(in the rows, 128 means zero)
Families of rows that turns and mirrors carry onto each other, the same ones carrying the whole set onto itself: the rest of each named row's family, in list order:
7 families of 3 rows:
tona: [ 92 144 135 109 112 131 138 159 107 130]
Dil: [107 139 132 135  95 143  87 123 113 123]
libif: [104 106 134  95 114 124  96 138  75 138]
fifel: [ 94 143 135 106 119 129 136 161 104 134]
lon: [112 128 124 137  94 137  93 121 115 119]
rof: [102 100 130  97 115 120 107 131  81 137]
duf: [ 97 104 138  94 115 118  99 137  79 136]
rir: [106 139 130 136  93 144  96 126 119 116]
Neni: [100 146 138 118 128 125 133 157 103 128]
Nid: [112 136 133 141 104 135  91 121 112 114]
sug: [103 105 140 101 123 118  99 126  79 132]
pud: [100 144 128 118 117 127 137 159 110 132]
did: [104 134 130 134  88 142  95 122 115 117]
Fos: [ 94 150 136 112 119 132 132 161 105 137]
kini: [ 95 103 137  92 107 124 103 126  81 134]
Kofer: [100 102 136  94 109 126  96 124  82 133]
bova: [ 95 149 136 117 116 128 130 166 109 130]
padu: [102 149 132 115 116 132 127 169 103 133]
logap: [106 131 132 136  93 137  83 126 111 117]
led: [ 98 108 138  94 114 125  96 128  79 141]
sek: [114 133 128 136  94 142  84 130 109 119]

Same family as Nid: Neni, sug
Same family as pud: lon, rof
Same family as padu: libif, sek
Same family as did: tona, kini
Same family as logap: duf, bova

Families of rows that turns and mirrors carry onto each other, the same ones carrying the whole set onto itself: the rest of each named row's family, in list order:
4 families of 5 rows:
Zoru: [148 119 161 144 152 118 122 129 109 159 114 116 156]
balim: [132 125 131 143 123 140 106 143 135 136 143 113 148]
dep: [130 139 166 162 145 122 131 143 121 161 112 139 123]
Zagep: [129 122 160 127 148 131 132 159 135 124 110  86 149]
sivu: [119 116 127 140 141 132 125 126 152 128  95 113 102]
gos: [127 141 139 162 127 134 117 128 131 148 131 140 116]
Neb: [123 136 150 135 142 134 150 135 141 112  98 102 113]
kiluz: [127 115 134 163 150 123 122 138 126 155 107 143 114]
Sezak: [122 118 142 137 150 126 145 137 143 139  78 114 113]
rinor: [142 119 166 127 153 120 133 127 124 142  96  93 151]
Muz: [128 123 135 129 131 141 122 144 143 113 128  91 144]
lum: [139 116 135 137 140 131 103 110 134 124 134 100 137]
pulek: [146 119 141 150 144 125 105 117 116 148 137 121 147]
Favum: [122 114 122 155 143 130 113 128 143 139 114 132 103]
parak: [132 123 170 138 149 123 125 164 125 151 114 105 155]
tobe: [128 116 146 151 155 120 142 144 126 156  84 132 120]
Pofe: [137 119 150 122 145 128 122 116 139 121 111  84 139]
ribuv: [125 137 172 146 155 122 149 147 127 138  93 115 121]
tezub: [123 138 129 147 125 141 128 122 144 117 123 117 109]
mome: [136 125 153 149 135 129 108 154 125 159 133 122 155]

Same family as lum: Zoru, rinor, pulek, Pofe
Same family as ribuv: dep, gos, Neb, tezub

Families of rows that turns and mirrors carry onto each other, the same ones carrying the whole set onto itself: the rest of each named row's family, in list order:
5 families of 8 rows:
gapu: [148 137 135 128 137 136 108 145 125 152 139 123 143]
Basa: [147 124 129 156 132 144 132 134 131 140 138 109 142]
vila: [164 119 143 130 141 111 121 127 157 142 122 133 119]
veve: [138 124 131 110 126 104 137 110 130 128 124 160 106]
Fiv: [106 144 132 135 120 136 134 123 101 134 128 117 137]
zon: [142 121 135 158 127 144 128 127 131 145 129 109 137]
pelut: [146 120 127 154 123 138 131 124 137 147 136 105 138]
nuf: [135 128 131 112 129 106 143 114 132 130 126 161 103]
lunov: [145 132 130 134 139 137 110 152 129 143 142 119 142]
Vemev: [136 115 118 156 127 122 133 123 162 122 124 124 104]
fuvu: [141 130 124 159 132 146 141 126 134 147 128 109 129]
Zel: [163 127 147 131 142 107 129 135 155 139 123 134 122]
kefu: [113 128 132 124 123 106 136 111 125 100 120 135 110]
segu: [137 125 129 108 130 105 149 110 127 121 125 154 107]
Vona: [108 147 136 129 128 136 137 117 105 137 124 111 129]
fiteb: [141 108 130 155 126 117 131 117 159 122 120 127 109]
melin: [115 140 127 133 116 132 133 123  96 137 123 115 136]
Bon: [116 143 129 130 121 133 139 120  94 128 129 118 137]
naki: [139 124 134 159 130 140 130 129 137 147 131 107 140]
rim: [123 139 121 109 119 133 123 130 100 136 140 151 127]
pel: [105 136 126 125 120 109 130 114 134 108 122 128 106]
Bala: [141 137 138 133 142 138 109 153 124 144 137 127 140]
Lav: [138 104 127 149 129 119 127 112 159 118 129 126 107]
gukiz: [143 109 130 148 132 116 128 122 161 114 127 126 112]
legen: [104 130 130 129 119 107 136 107 125 109 120 140 107]
kisat: [150 138 141 132 131 130 103 147 127 141 141 125 138]
Domi: [108 124 127 126 123 110 129 110 118 108 118 134 106]
Zenup: [130 135 124 120 113 132 121 137 102 132 146 154 120]
fazi: [119 145 121 112 120 128 127 132 104 136 143 151 123]
Fas: [106 127 131 128 115 110 130 109 125 108 118 138 108]
zeka: [120 141 124 113 128 136 129 128 103 131 145 157 124]
Voner: [160 123 145 129 144 113 127 127 157 146 125 133 115]
Mab: [145 141 136 130 138 139 110 146 129 151 141 124 139]
sugi: [161 120 141 126 145 110 129 130 156 132 121 126 120]
rutif: [111 142 133 135 117 136 129 118 101 132 127 115 137]
ges: [165 122 154 126 139 112 123 121 144 139 126 131 120]
bor: [148 120 137 118 126 111 141 110 121 127 125 162 104]
Besul: [136 108 132 152 130 116 133 116 162 122 123 125 107]
tuk: [140 128 135 113 128 106 145 111 134 126 133 158 107]
vubok: [122 139 119 113 123 137 132 132  99 133 145 144 129]

Same family as Bon: Basa, lunov, kefu, segu, gukiz, sugi, vubok
Same family as zeka: pelut, Zel, melin, Bala, Lav, Domi, tuk
Same family as ges: Vemev, fuvu, Vona, pel, kisat, Zenup, bor

Families of rows that turns and mirrors carry onto each other, the same ones carrying the whole set onto itself: the rest of each named row's family, in list order:
9 families of 3 rows:
gisol: [120 116 111 139 132  89 157 118]
Mumu: [129 143 108 148 162 120 129 109]
lolu: [105 118 108 141 160  95 122 147]
ziv: [116 135 102 163 156 105 141 103]
Voze: [109 107 123 150 158  99 116 133]
lafib: [105 166 121 142 145 105 122 115]
Som: [112 158 114 143 140  81 124 130]
kuruk: [102 116 110 133 120 111 157 119]
Fabaf: [113 168 107 145 140 114 129 115]
vemu: [ 88 137 127 132 121 115 148 119]
niv: [101 159 116 132 146 133 141 130]
Sidez: [107 131 139 149 129  93 110 120]
mit: [125 158 118 140 149 107 131 107]
konek: [110 111 134 150 143 106 114 107]
mibag: [102 121 102 150 138  81 156 117]
Duka: [ 78 124 122 144 157 107 123 135]
zubov: [133 127 125 124 132 107 146 119]
biku: [ 80 127 120 146 149 127 129 121]
Faz: [110 115 128 139 159 113 108 121]
Namim: [126 120 116 127 148 107 146 144]
riza: [114 108 123 132 136 101 157 109]
lelum: [128 159 113 149 150  95 124 122]
seg: [ 97 166 111 141 152 102 139 127]
gefe: [ 93 114 129 132 153 117 120 139]
Nime: [ 87 130 116 132 133  94 162 127]
gage: [ 98 125 106 137 136 107 163 110]
naru: [ 94 119 125 142 146 122 106 134]

Same family as zubov: Mumu, konek
Same family as kuruk: Fabaf, naru
Same family as ziv: Sidez, Namim
Same family as vemu: niv, biku
Same family as mibag: lolu, Som
Same family as Nime: Duka, seg
Same family as gage: lafib, gefe

